grid =
119,122,133,117,134,132,143,137,137,125
130,133,120,132,114,130,121,125,132,137
121,129,134,130,118,125,128,123,140,135
128,105,127,121,118,128,112,140,106,117
133,133,128,139,122,125,112,118,116,133
124,154,134,127,139,138,149,147,143,128
grid[0,0]	119
grid[0,6]	143
grid[5,9]	128
grid[4,6]	112
grid[:, 8]	[137, 132, 140, 106, 116, 143]
grid[0,8]	137
grid[:, 5]	[132, 130, 125, 128, 125, 138]
grid[4,0]	133
grid[3,1]	105
grid[1,2]	120
grid[0,5]	132
grid[2,6]	128
grid[1,0]	130
grid[:, 0]	[119, 130, 121, 128, 133, 124]
grid[5,7]	147
grid[1,8]	132
grid[4,4]	122
grid[:, 4]	[134, 114, 118, 118, 122, 139]

data =
[[143 124 145 128 120 119 145 117 123 138]
 [142 118 147 137 119 122 138 113 131 125]
 [118 137 157 141 120 124 133 119 125 121]
 [140 124 153 133 113 119 134 131 150 128]
 [135 125 155 145 114 132 125 118 130 127]]
data[0, 0] = 143
data[4, 2] = 155
data[3] = [140, 124, 153, 133, 113, 119, 134, 131, 150, 128]
data[1] = [142, 118, 147, 137, 119, 122, 138, 113, 131, 125]
data[3, 2] = 153
data[:, 7] = [117, 113, 119, 131, 118]
data[2, 0] = 118
data[3, 3] = 133
data[0, 7] = 117
data[2, 5] = 124
data[2, 7] = 119
data[0, 6] = 145
data[0, 5] = 119
data[0] = [143, 124, 145, 128, 120, 119, 145, 117, 123, 138]
data[4, 8] = 130
data[1, 1] = 118
data[2, 9] = 121

arr =
[[122 128 125 140 147 144 114]
 [144 104 119 148 115 141 125]
 [140 115 140 123 128 127 125]
 [139 135 128 141 128 141 140]
 [127 135 135 123 124 123 139]
 [135 123 127 131 132 126 136]
 [131 132 148 123 152 108 132]
 [132 138 139 109 126 147 119]
 [128 139 123 145 114 121 119]
 [125 135 121 120 132 131 136]
 [130 142 112 109 146 129 132]
 [134 126 121 130 137 127 121]
 [133 124 132 128 129 131 129]
 [109 112 139 105 109 112 119]
 [106 126 112 136 139 112 145]]
arr[0][0] => 122
arr[:, -7] => [122, 144, 140, 139, 127, 135, 131, 132, 128, 125, 130, 134, 133, 109, 106]
arr[-3][-6] => 124
arr[-14][-1] => 125
arr[6][3] => 123
arr[-3][4] => 129
arr[-13] => [140, 115, 140, 123, 128, 127, 125]
arr[-12] => [139, 135, 128, 141, 128, 141, 140]
arr[-15][-2] => 144
arr[-9] => [131, 132, 148, 123, 152, 108, 132]
arr[:, -5] => [125, 119, 140, 128, 135, 127, 148, 139, 123, 121, 112, 121, 132, 139, 112]
arr[7][-6] => 138
arr[-13][3] => 123
arr[1][1] => 104
arr[-4] => [134, 126, 121, 130, 137, 127, 121]
arr[10][5] => 129
arr[-9][4] => 152
arr[11][-3] => 137
arr[-12][3] => 141
arr[-11][-4] => 123
arr[11][2] => 121
arr[6][0] => 131
arr[0] => [122, 128, 125, 140, 147, 144, 114]
arr[-13][-7] => 140
arr[0][3] => 140
arr[4][5] => 123
arr[-5][-7] => 130
arr[-1][-3] => 139
arr[-6][-6] => 135
arr[-2][-6] => 112
arr[8][5] => 121
arr[:, 6] => [114, 125, 125, 140, 139, 136, 132, 119, 119, 136, 132, 121, 129, 119, 145]
arr[-13][-2] => 127
arr[4][4] => 124
arr[10] => [130, 142, 112, 109, 146, 129, 132]
arr[14] => [106, 126, 112, 136, 139, 112, 145]

m =
[[111 127 117 147 157 122 141 129 132 136 127 125 110 134 101 101]
 [101 136 103 133 141 120 137 121 143 140 123 141 100 123 108 115]
 [100 139 101 126 131 121 134 119 146 141 121 146 100 118 115 123]
 [100 138 101 129 137 120 136 120 144 141 122 143 100 120 111 119]
 [102 134 105 136 146 120 139 123 141 140 124 138 101 125 105 111]
 [104 132 107 139 149 120 139 124 139 140 124 135 103 127 103 108]
 [108 129 113 145 155 121 140 127 135 137 126 128 107 132 101 103]
 [106 131 110 142 152 120 140 126 137 138 125 131 105 130 102 105]]
m[-8][0]	111
m[-8][-4]	110
m[-8]	[111, 127, 117, 147, 157, 122, 141, 129, 132, 136, 127, 125, 110, 134, 101, 101]
m[-4]	[102, 134, 105, 136, 146, 120, 139, 123, 141, 140, 124, 138, 101, 125, 105, 111]
m[4][-8]	141
m[-4][-4]	101
m[5][-1]	108
m[-2][7]	127
m[-5][9]	141
m[:, 2]	[117, 103, 101, 101, 105, 107, 113, 110]
m[-3]	[104, 132, 107, 139, 149, 120, 139, 124, 139, 140, 124, 135, 103, 127, 103, 108]
m[5][4]	149
m[:, -6]	[127, 123, 121, 122, 124, 124, 126, 125]
m[-2][9]	137
m[-5][12]	100
m[7][3]	142
m[-5][11]	143
m[-8][15]	101
m[7][-12]	152
m[4][11]	138
m[6][-1]	103
m[-4][3]	136
m[2][4]	131
m[:, -13]	[147, 133, 126, 129, 136, 139, 145, 142]
m[6][13]	132
m[-1]	[106, 131, 110, 142, 152, 120, 140, 126, 137, 138, 125, 131, 105, 130, 102, 105]
m[3][-12]	137
m[-7][-8]	143
m[4][6]	139
m[-8][-5]	125
m[-5]	[100, 138, 101, 129, 137, 120, 136, 120, 144, 141, 122, 143, 100, 120, 111, 119]
m[1][6]	137
m[:, -7]	[136, 140, 141, 141, 140, 140, 137, 138]
m[-4][4]	146
